In each game, the first row plays the second. By how much does the first row win? 10 means about a draw, 20 a big win and 0 a big loss. Wins can go round in a circle. Each row has two weighted sums of its numbers, A and B, taken from their middle values. A row wins by its A times the other's B, less its B times the other's A.
[ 24 -17  19  30  32 -23  28 -21   9  -7]
[  5   4  14  12  13 -19  22 -28  -3  -8] ~ 11
[ 39  -4  31 -14   6  25 -36  23 -38 -36]
[  9  -3  -1  23  24 -14   4  -6  24 -13] ~ 9
[-32  14 -20  26   5  -2  41 -33  30  36]
[ 17 -27  34  10  30 -15  29 -22 -16 -18] ~ 9
[ 20 -33  17 -32 -14  13 -37  20 -27 -34]
[-30  17 -19  11 -21 -17  21 -25  25  31] ~ 9
[-38  24 -34  25  -3 -31  37 -11  27  37]
[-39   4 -16 -13 -34  40 -13  40 -28  -3] ~ 6
[ 33 -19  30 -16  11  19 -34  21 -24 -36]
[-26 -24 -31 -35 -40  39 -24   4  -2  27] ~ 13
[ 16   4  27  19  29  -4  34 -29  -9  -9]
[ 37 -29  41 -39  17  26 -41   3 -40 -41] ~ 12
[  9   1  28   7  17 -28  15 -13 -35  12]
[  9 -30  25  12  22 -18  29 -31   1  -3] ~ 15
[ 23 -14  38  16  30 -30  38 -25 -19 -10]
[ -1 -16 -38 -37 -29  40 -23   1  19   8] ~ 11
[ 11  17  29  15  29  -5  37 -33  -7   2]
[  2 -12 -23 -19 -22  -7  -8  -7  24  12] ~ 13
[-11  21  -6  17   2 -19  27 -34  18  24]
[ 29  17  22 -13  -3  20 -31  17 -14 -31] ~ 12
[ 35  26  -4  40  42 -41  -4  -2  42 -30]
[-35  19 -39  34   4  -1  31  19  34  42] ~ 7
[-13 -28  32  -7  11 -28  20 -28 -37   4]
[-15 -37 -30 -14 -28  23 -13 -14  22  18] ~ 15
[ 15  40 -13  42  40 -30  19  -4  41   0]
[ 12  -7  36  13  30 -28  40 -26 -15  -7] ~ 11
[  1  33  33  -9  -8  19 -39  20 -39 -39]
[-33  26 -28  19 -12   6  26 -27  18  37] ~ 6
[-37  34 -37  25  -9   8   7  30  32  39]
[-19   4 -32  -5 -25 -23   2  40  23  37] ~ 9
[ 19 -20  39  12  31 -11  36 -20 -27 -11]
[ 33  -9  33 -32  14  11 -37  10 -29 -36] ~ 11
[-38   3 -12   0 -37  39  -2  41 -37   0]
[-34 -27 -27  23  -6 -36  38 -26  29  37] ~ 7
[  3 -35 -37  -6 -28  18 -11  -2  32  20]
[-19 -33  -7  -4 -20 -10   7 -33  -6   3] ~ 6
[-24 -41  41 -31  14  -6  28 -27 -41  26]
[ 31 -30  41 -41   7  18 -42  15 -39 -41] ~ 9
[ 20  -6   4  37  35 -24  30  -6  35  -9]
[-33  34 -41  32 -11  21  12  40  27  37] ~ 15
[-40  11 -37  18 -19  38  28 -16  28  36]
[ 27   1  12   0  -4 -22 -16   6 -17 -25] ~ 16
[ -7 -17 -33  -8 -31  16 -14  -8  17  18]
[-13 -39   6  -6  -3   9  10 -40 -11 -15] ~ 2
[ 36  -8  22  -1   9  16 -15   8 -23 -31]
[  7  25  -5 -17 -16  -2  -2  14   0  26] ~ 13
[ 32  34   7  38  40 -27   5 -12  38 -29]
[ 41 -29  37  -2  20 -12 -30   8 -31 -36] ~ 10
[ 19  27  10  32  31   1   5  -5  24 -16]
[-14 -14 -19 -20 -24  31  -5 -16   4  21] ~ 11
[-41  15  -4 -39 -41  29 -22  42 -38  -2]
[ -2  26 -29 -33 -34  32 -27  20 -21   9] ~ 13
[  6 -11  22   3  16 -23  20 -20 -29   4]
[-11 -24 -14 -32 -31  24 -19  16 -23   6] ~ 9
[ 18 -25  10 -12   3  21  -5  30  -9  11]
[-34 -34 -12  23  -2 -29  39 -35  12  29] ~ 8
[-12 -27  30 -12   5 -38  27 -30 -32  13]
[ 41 -10  31  -6  11   7 -36  30 -32 -36] ~ 2
[-36  27 -11 -22 -36  39 -28  37 -12  -7]
[  1 -31  40   8  28 -33  39 -34 -39  -7] ~ 9
[ -3 -30 -14 -21 -35  36 -24  30  -3 -16]
[-38 -16   1 -40 -41  40 -31  41 -40 -10] ~ 1
[-39 -29 -31  12 -19   5  32 -23  15  40]
[-23  23 -29  30  12  21   7  30  31  30] ~ 14
[-20  26 -18 -38 -39  37 -33  20 -27   5]
[ 39 -21  40 -20  29 -15 -38   6 -31 -41] ~ 9
[ 40   1  40 -11  28 -13 -38  -4 -35 -41]
[-21 -30   0   6 -13 -29  18 -39  -1 -10] ~ 15
[ 18  -3   8 -14  -6  22 -16   7 -12 -25]
[ 15  28   0 -22 -10  -1  -7  27  -9  -6] ~ 10
[ 11  13  33  19  30 -33  40 -28  -5 -13]
[  4 -28  27  11  26 -13  36 -28 -10  -6] ~ 13
[-36  40 -36  32  12 -11  33   1  35  39]
[-29  17 -28  29  -5  10   8   4  20  32] ~ 15
[  4 -18   6 -17   1   7   0  33   2  28]
[  0 -39  34   2  14 -35  34 -31 -34  16] ~ 9
[-33   6 -25  13 -18  24   6  -2  22  31]
[ -4 -29 -26  -1 -29  20 -13 -16  14  24] ~ 11
[-22  -5  -2  15  -9 -31  33 -38   9  20]
[ 28 -12  22 -13   3  23 -28  12 -31 -30] ~ 10
[ 22   6  30  -8  19   3 -32  17  -9 -35]
[-16  33 -40  32   6   7   8  39  25  29] ~ 6
[-21 -38   7   5   1 -24  30 -40 -11   6]
[  1   9 -13 -16 -20  27  -4   3   6  21] ~ 9
[-22 -37  -5   9  -8 -10  20 -35  -2  22]
[ 31  -2  35 -13  26  12 -33  14 -22 -37] ~ 10
[ 14  -5  21   9  17  10  17 -22   7  -4]
[-11  16 -25 -23 -32  15 -22  -5   0  22] ~ 8
[-17 -28 -37 -21 -30 -16 -13 -12   5   0]
[-26 -20  -3  12  -1 -19  39 -38   1  28] ~ 9
[-10 -18 -16 -34 -23  -6   2  35   3  37]
[-29  41 -40  31   1  30  11  35  36  37] ~ 13
[ 40 -32  31 -11  18   2 -12  15 -36 -29]
[ 36  16  41 -36  26  25 -41   2 -36 -41] ~ 13
[-25  24  -4 -19 -30  32 -24  36 -26  -4]
[  0 -34  -3 -23 -19  29   2  36  -5  35] ~ 10
[-11  -1 -20 -28 -30  25 -16  15  -4  26]
[ 37 -30  39 -33  15  26 -40  19 -40 -40] ~ 10
[-12  21 -23 -17 -33  38 -26  24   2  15]
[  8  34   8 -24 -20  28 -31  22 -31 -24] ~ 11
[-35  36 -41  34  -5  23  14  40  16  40]
[ 31  40  14  28  36 -35   1  -7  28 -28] ~ 17
[  3 -26  -9 -39 -37  40 -31  22 -13   3]
[ 24  39   5  41  41 -41  25 -15  33 -17] ~ 10
[ -7   9 -12 -17 -27  20 -25  16  -6  -5]
[ 22  -8  28  26  33 -34  33 -15  14 -12] ~ 10
[-18  -2 -27 -28 -29  18 -12  -2  12  24]
[-22  38 -31  32  16   9  10  28  30  28] ~ 14
[ -3   5 -18  -8 -24  17 -11   1   9  19]
[-28 -38 -13  13  -8 -17  20 -36  16  20] ~ 8
[-16  10 -21  30  15 -27  35 -12  32  32]
[ -3 -24  39  -1  22 -38  40 -33 -28   0] ~ 9
[ 11 -38  39 -26  17  17 -40  27 -28 -39]
[  4  -6 -17  -3 -21  27  -8  38  19  30] ~ 6
[ 22  16  37 -13  18  28 -39  23 -36 -36]
[-33 -28 -13  12  -4  -8  34 -35  10  26] ~ 16
[ -7 -20 -26  -2 -22  -5   0  -7  24  25]
[ -8 -19 -27 -24 -25  21 -12  -3   7  22] ~ 8
[-40  31 -40  36  -6  -9  25  20  31  41]
[-37  -2 -24  22 -15 -19  37 -36  26  35] ~ 8
[ 23  10   9 -23   1  -1  -2  22   2  -4]
[-27 -38  -8  19  -4 -20  27 -37  16  26] ~ 11
[-23 -34  24   9  10 -29  40 -41 -33  -8]
[ 12  -1  26   9  23 -19  28 -26 -14  -3] ~ 7
[ -9  34 -10  14  -7   7  14 -10  15  12]
[-41  35 -38  32 -15  -4  23  26  30  41] ~ 7
[-32 -12  -2  -1 -20 -38   8  28  -7  39]
[ -2 -24  38   5  21 -41  38 -33 -40  -1] ~ 13
[-15 -40  13  -7   8 -17  16 -40  -6 -18]
[-22 -14  -5  17  -1   2  29 -35  -2  19] ~ 15
[ -6 -36 -35 -27 -29  11 -10 -16  22  18]
[ -5 -38  41  -2  27 -36  41 -35 -41   7] ~ 4
[-10 -29  -2 -35 -25  36 -33  23 -28 -13]
[ 29   8  26 -32   6  23 -35  15 -37 -35] ~ 4
[ 27  40  25  36  37 -30  40 -14  21  -6]
[  6 -21 -11 -27 -21  -6  -8  34  -1  27] ~ 7
[ -9 -32 -20 -26 -24  26  -7  -1  20  10]
[-11 -40   4   3  -8   5  12 -38   5  -2] ~ 9
[  0 -24 -33   6 -29 -16  -6 -31  25   3]
[-18 -16 -12  13 -15  -9  12 -30   3  25] ~ 15
[ 31  34   4  39  40 -32   6  -9  35 -26]
[-41  27 -41  34 -15  38  18  37  34  41] ~ 7
[ 39 -18  30   4  19  31 -24  11 -27 -35]
[-30   7 -38  38  11   6  32  29  37  39] ~ 2
[-36  12 -26  18 -17   4  21 -23  13  37]
[-24  38 -15 -18 -30  29 -20  28  -4  18] ~ 12
[ -8 -40  36   0  18 -26  29 -34 -36   9]
[ 27 -13  10 -36 -10  34 -27  12 -24 -22] ~ 12
[ 21 -33  29  16  29 -26  30 -28  10  -4]
[ 15  -6  13  11  24 -33  10 -12   2 -14] ~ 10
[-18  30 -39  35  15   0   6  36  40  28]
[  3  13  33 -30   7  26 -39  36 -32 -37] ~ 5
[ -1  19  28   1  11  20 -37  35 -35 -37]
[-28  18 -17 -21 -38  30 -29  25   3  11] ~ 12
[ -4  11  -8 -37 -36  32 -34  23 -22 -17]
[  5 -30  29   6  19  -9  27 -28 -13   9] ~ 7
[ 19 -16  17   8   8  16 -18  11 -19 -27]
[-30  29 -28  26  -3  26   8  24  29  30] ~ 9
[-38  -3 -28 -36 -40  40 -25  35 -24  30]
[ 24  14   8  -7  -4  15 -11  22  -3 -21] ~ 10
[-37  41 -39  22 -15  -6  17  16  28  40]
[ 36   7   9 -12  -6  18 -24  26 -16 -20] ~ 14
[-30  24 -32  31  -2  27  12   4  26  34]
[ 16 -15   9 -15  -3   1  -3  34   0   8] ~ 12
[ 30  35 -12  41  41 -33   1 -10  41 -25]
[-35  35 -36  23 -17  17   6  35  23  32] ~ 11
[ 11  35 -17  40  36  -6   1   8  36 -10]
[ 17  15 -30  41  39 -10   0  13  41 -17] ~ 6
[ 37 -26  24  35  37 -40  34 -26   6 -25]
[-10 -32   4  -4   0  -2  11 -39 -13  -5] ~ 5
[ 28 -25  17 -29  -1  24 -23  17 -30 -23]
[-13 -34   5 -15 -12  11   3  17   1  28] ~ 9
